Where one turn sends some rows of the set: a few examples, then the rows asked
sorep: [23.8 23.4 19.2 -0.4 12.7 -7.3 -13.6 -4.2 -0.2 -12.1 11.0 46.4 1.1 7.5 19.9 -29.3 -22.5 8.5 29.1 21.6 24.2]
pudon: [31.2 -33.9 8.6 -23.0 23.5 3.7 4.6 -6.0 3.1 -21.1 15.0 -15.5 7.8 18.7 3.4 0.6 12.9 -12.1 -7.6 -11.1 17.3]
Fafo: [9.8 24.1 22.9 -2.9 13.7 -28.6 -9.3 -20.3 23.5 20.0 11.1 -6.7 24.7 -26.5 -3.9 -1.0 21.1 -10.4 22.1 -8.7 9.8]
gudo: [1.2 -5.4 -13.1 2.2 -22.0 -22.0 -15.0 -10.8 28.1 -7.5 15.3 4.0 11.2 10.2 -24.8 -17.6 -2.1 4.2 -10.1 3.4 39.7]
Dega: [23.9 6.4 6.8 -5.1 25.0 -4.5 -8.5 -4.5 3.0 -13.3 7.6 42.7 3.9 15.5 23.6 -23.3 -35.7 10.0 11.2 19.5 22.0]
siziz: [46.5 -37.6 8.4 -18.2 12.1 2.2 -2.4 -18.4 5.9 -34.9 13.3 -5.7 10.7 12.2 6.0 2.5 15.6 -17.4 -2.1 2.8 19.4]
sule: [16.8 18.8 11.1 -0.6 23.4 -5.1 -20.7 -1.8 1.6 -4.9 11.8 44.8 8.3 19.8 14.1 -17.4 -22.5 14.0 22.6 11.4 28.3]
nafa: [45.5 -33.7 3.3 -14.2 8.2 -16.4 1.7 -12.9 0.5 -14.4 17.2 -27.5 6.1 9.4 11.9 -1.8 11.3 -14.6 -14.6 -4.1 11.8]
fur: [51.9 -27.9 15.0 -3.7 19.6 -9.6 -1.5 -16.4 -6.7 -15.2 19.3 -18.5 -0.2 11.3 3.5 -3.4 1.2 -13.0 -13.6 -4.6 8.1]
rimu: [9.6 7.3 -25.4 -2.6 -14.1 -10.1 -12.2 20.0 11.5 -47.3 10.2 4.0 10.4 -22.5 21.4 -10.1 -1.7 -12.4 20.1 3.5 -11.2]
karuf: [42.4 -37.6 10.5 -22.2 14.5 2.1 7.6 -11.3 6.8 -25.4 12.1 -6.9 14.3 14.5 14.3 1.3 3.6 -25.5 -7.8 -6.8 27.5]
Gikop: [2.9 14.3 19.5 -5.8 20.9 -34.3 -5.9 -29.4 25.7 20.4 3.7 10.3 12.5 -32.8 -1.7 3.4 17.2 -9.1 20.1 -11.3 9.7]
zuraf: [10.0 20.8 20.5 4.4 19.2 -21.7 -5.1 -20.9 29.2 18.6 12.8 -1.6 18.0 -37.9 0.3 7.0 13.2 0.7 21.6 -5.8 19.3]
Zinu: [6.9 14.4 10.6 0.1 14.5 -5.3 -6.3 0.5 10.4 -3.6 7.7 34.8 14.0 7.2 39.8 -24.4 -39.8 3.1 17.8 11.0 19.6]
sezaz: [9.2 14.7 26.0 1.3 16.7 -28.8 -3.6 -25.0 19.7 17.4 3.1 8.7 13.7 -33.3 3.1 17.3 9.9 -10.9 15.5 -15.7 -3.7]
tuza: [18.9 14.8 26.9 3.0 14.7 -32.9 -2.0 -18.6 19.8 14.1 1.5 -1.6 10.8 -30.3 3.5 16.7 19.8 -13.4 21.6 -11.4 2.3]
vel: [1.5 -2.2 -29.2 -3.6 -22.9 -15.3 -15.5 4.5 21.1 -40.2 10.1 1.6 15.5 -22.4 20.1 -8.5 15.0 -4.0 32.1 -0.5 -6.3]
feto: [-8.4 7.4 -25.4 3.8 -7.9 -22.1 -6.5 6.8 14.6 -44.3 13.9 1.2 13.2 -13.5 21.4 -13.4 5.0 -17.6 32.4 -4.8 -18.5]
kezup: [6.6 9.7 -28.5 2.6 -26.5 -22.6 -16.8 9.5 9.8 -33.5 -0.6 3.4 11.6 -21.0 15.9 -10.4 9.8 -7.1 32.4 0.7 -10.0]
tesip: [8.1 14.8 23.1 -10.7 16.1 -19.8 -4.3 -17.6 20.0 23.9 9.1 -12.1 8.6 -24.5 -9.0 6.8 23.6 1.2 27.4 -15.0 13.4]
nir: [43.3 -30.0 14.2 -7.7 14.6 -1.2 13.6 -7.2 -4.1 -32.7 20.6 -15.4 7.3 6.9 14.2 -9.1 15.6 -22.7 -2.9 -12.8 19.3]
Suta: [20.4 7.3 13.5 6.7 26.0 -4.1 -16.8 -5.8 13.5 -9.7 13.3 36.2 7.3 18.9 15.8 -19.2 -25.8 14.6 19.8 27.4 26.7]
runa: [0.5 11.8 -27.7 0.3 -17.3 -24.0 -23.1 19.4 6.6 -30.2 4.7 -0.8 17.5 -10.9 10.4 -22.6 7.1 -12.3 32.0 5.5 -12.1]
bef: [5.2 4.0 -15.8 2.2 -19.8 -18.7 -20.0 10.9 3.1 -41.7 -3.6 4.6 21.6 -0.2 19.9 -21.9 7.0 -23.1 30.9 3.7 -15.0]
Daler: [-5.2 -16.4 -12.1 -1.8 -5.9 -31.7 -1.7 -13.5 30.3 -6.0 14.7 7.7 2.7 5.9 -33.7 -22.3 -12.1 -8.2 7.7 11.1 31.0]
Sek: [-11.9 -25.4 -0.7 -0.1 -10.1 -10.7 7.1 11.0 23.4 6.7 4.2 1.5 24.8 8.6 -23.5 -7.5 6.5 5.1 10.0 7.2 30.5]
Rel: [19.1 5.4 -0.5 -13.8 9.2 -4.5 -9.9 2.1 10.7 -0.4 8.5 35.8 0.5 15.9 31.4 -24.8 -37.6 8.7 18.0 17.3 24.2]
Rivak: [-5.0 -19.1 0.5 -15.8 -16.7 -10.2 3.9 -12.3 23.7 10.2 10.7 1.3 22.3 21.2 -24.7 -8.1 -1.5 4.0 12.1 12.5 17.1]
Kodod: [23.5 15.5 20.9 2.6 9.0 -7.6 -14.5 -1.5 4.1 -12.1 9.7 40.6 4.5 24.1 31.2 -17.9 -30.2 12.7 16.7 1.5 23.6]
Filuf: [-0.1 4.5 -24.9 -2.0 -13.8 -5.3 -7.7 9.7 11.2 -48.2 6.8 3.7 14.7 -27.0 15.2 -15.9 2.0 -21.7 22.5 1.2 -9.5]
guruk: [7.3 20.7 8.6 -1.9 19.4 -13.6 -18.8 -5.2 13.2 -13.6 9.6 32.6 3.8 23.9 22.3 -30.0 -25.9 8.4 17.3 15.5 34.8]
Vutot: [40.0 -30.3 10.5 -14.2 21.0 -4.9 11.5 -24.3 -9.8 -26.8 16.8 -4.2 16.0 10.5 22.7 4.1 13.5 -17.6 -8.0 -6.4 20.0]
gela: [2.7 -6.8 -28.1 -1.3 -19.8 -22.3 -10.7 10.7 19.3 -38.3 14.2 -7.1 1.6 -16.0 21.3 -13.3 4.7 -7.7 27.5 -1.9 -15.5]
dipot: [44.0 -31.4 2.3 -4.4 11.9 -6.8 1.5 -13.6 -3.3 -32.9 10.6 -16.4 14.2 19.7 12.5 3.9 5.6 -14.1 -10.2 -7.6 25.0]
pivif: [10.8 12.8 12.5 -6.2 16.7 -21.2 -7.6 -24.5 5.3 15.7 10.1 8.6 9.2 -37.9 -3.7 5.9 22.0 -15.6 18.9 -32.0 15.7]
vilif: [-1.3 1.3 -26.5 2.3 -17.0 -8.8 -9.8 18.5 15.9 -38.3 2.2 1.2 5.7 -19.0 9.9 -16.6 13.2 -15.8 31.8 1.4 -8.5]
roguk: [13.3 25.6 28.6 -7.3 18.6 -21.2 -7.7 -22.8 19.8 18.1 13.9 5.6 16.5 -29.8 -6.4 8.7 8.4 -13.0 17.9 -19.3 4.2]
dar: [14.2 19.6 21.3 -0.4 25.0 -24.2 -1.1 -21.6 16.9 28.7 0.4 8.3 18.9 -31.9 0.5 2.7 20.1 -11.2 19.9 -8.6 21.3]
torup: [40.7 -33.8 10.0 -3.1 15.5 -5.1 9.8 -25.1 -15.7 -30.0 16.1 -4.8 14.4 15.2 16.2 2.6 14.5 -15.1 -5.2 -6.5 19.6]
zitu: [28.2 16.3 24.5 2.1 6.1 -7.3 -13.2 -5.1 3.3 -11.3 9.6 38.0 6.2 7.2 17.7 -28.1 -30.2 11.7 21.4 18.5 21.4]
luzit: [14.7 9.7 14.1 -12.6 24.2 -26.2 -9.0 -19.9 9.6 28.8 3.4 11.2 12.8 -25.8 -5.5 10.8 13.9 -17.4 20.5 -19.7 25.2]
leze: [23.9 16.9 17.6 -9.6 14.0 -0.6 -13.8 -7.0 6.1 -6.0 15.5 33.7 10.4 15.8 20.1 -26.6 -35.1 20.9 15.8 19.3 22.4]
zumem: [-5.0 1.8 -23.8 -9.7 -16.1 -27.4 -21.7 9.7 26.1 -41.9 1.9 -3.8 5.0 -8.4 19.4 -16.9 0.7 -12.1 26.7 -3.7 -4.5]
fava: [49.0 -35.1 3.7 -19.4 9.2 -10.2 4.6 -14.1 -2.3 -29.1 8.9 -19.0 16.0 6.4 9.7 4.5 8.3 -17.3 -8.3 -1.9 6.9]

pudon turns into zumem
dar turns into Dega
And these:
vilif turns into Gikop
zitu turns into torup
nafa turns into runa
gudo turns into Sek
pivif turns into Zinu
vel turns into zuraf
nir turns into feto
Vutot turns into rimu
sule turns into karuf

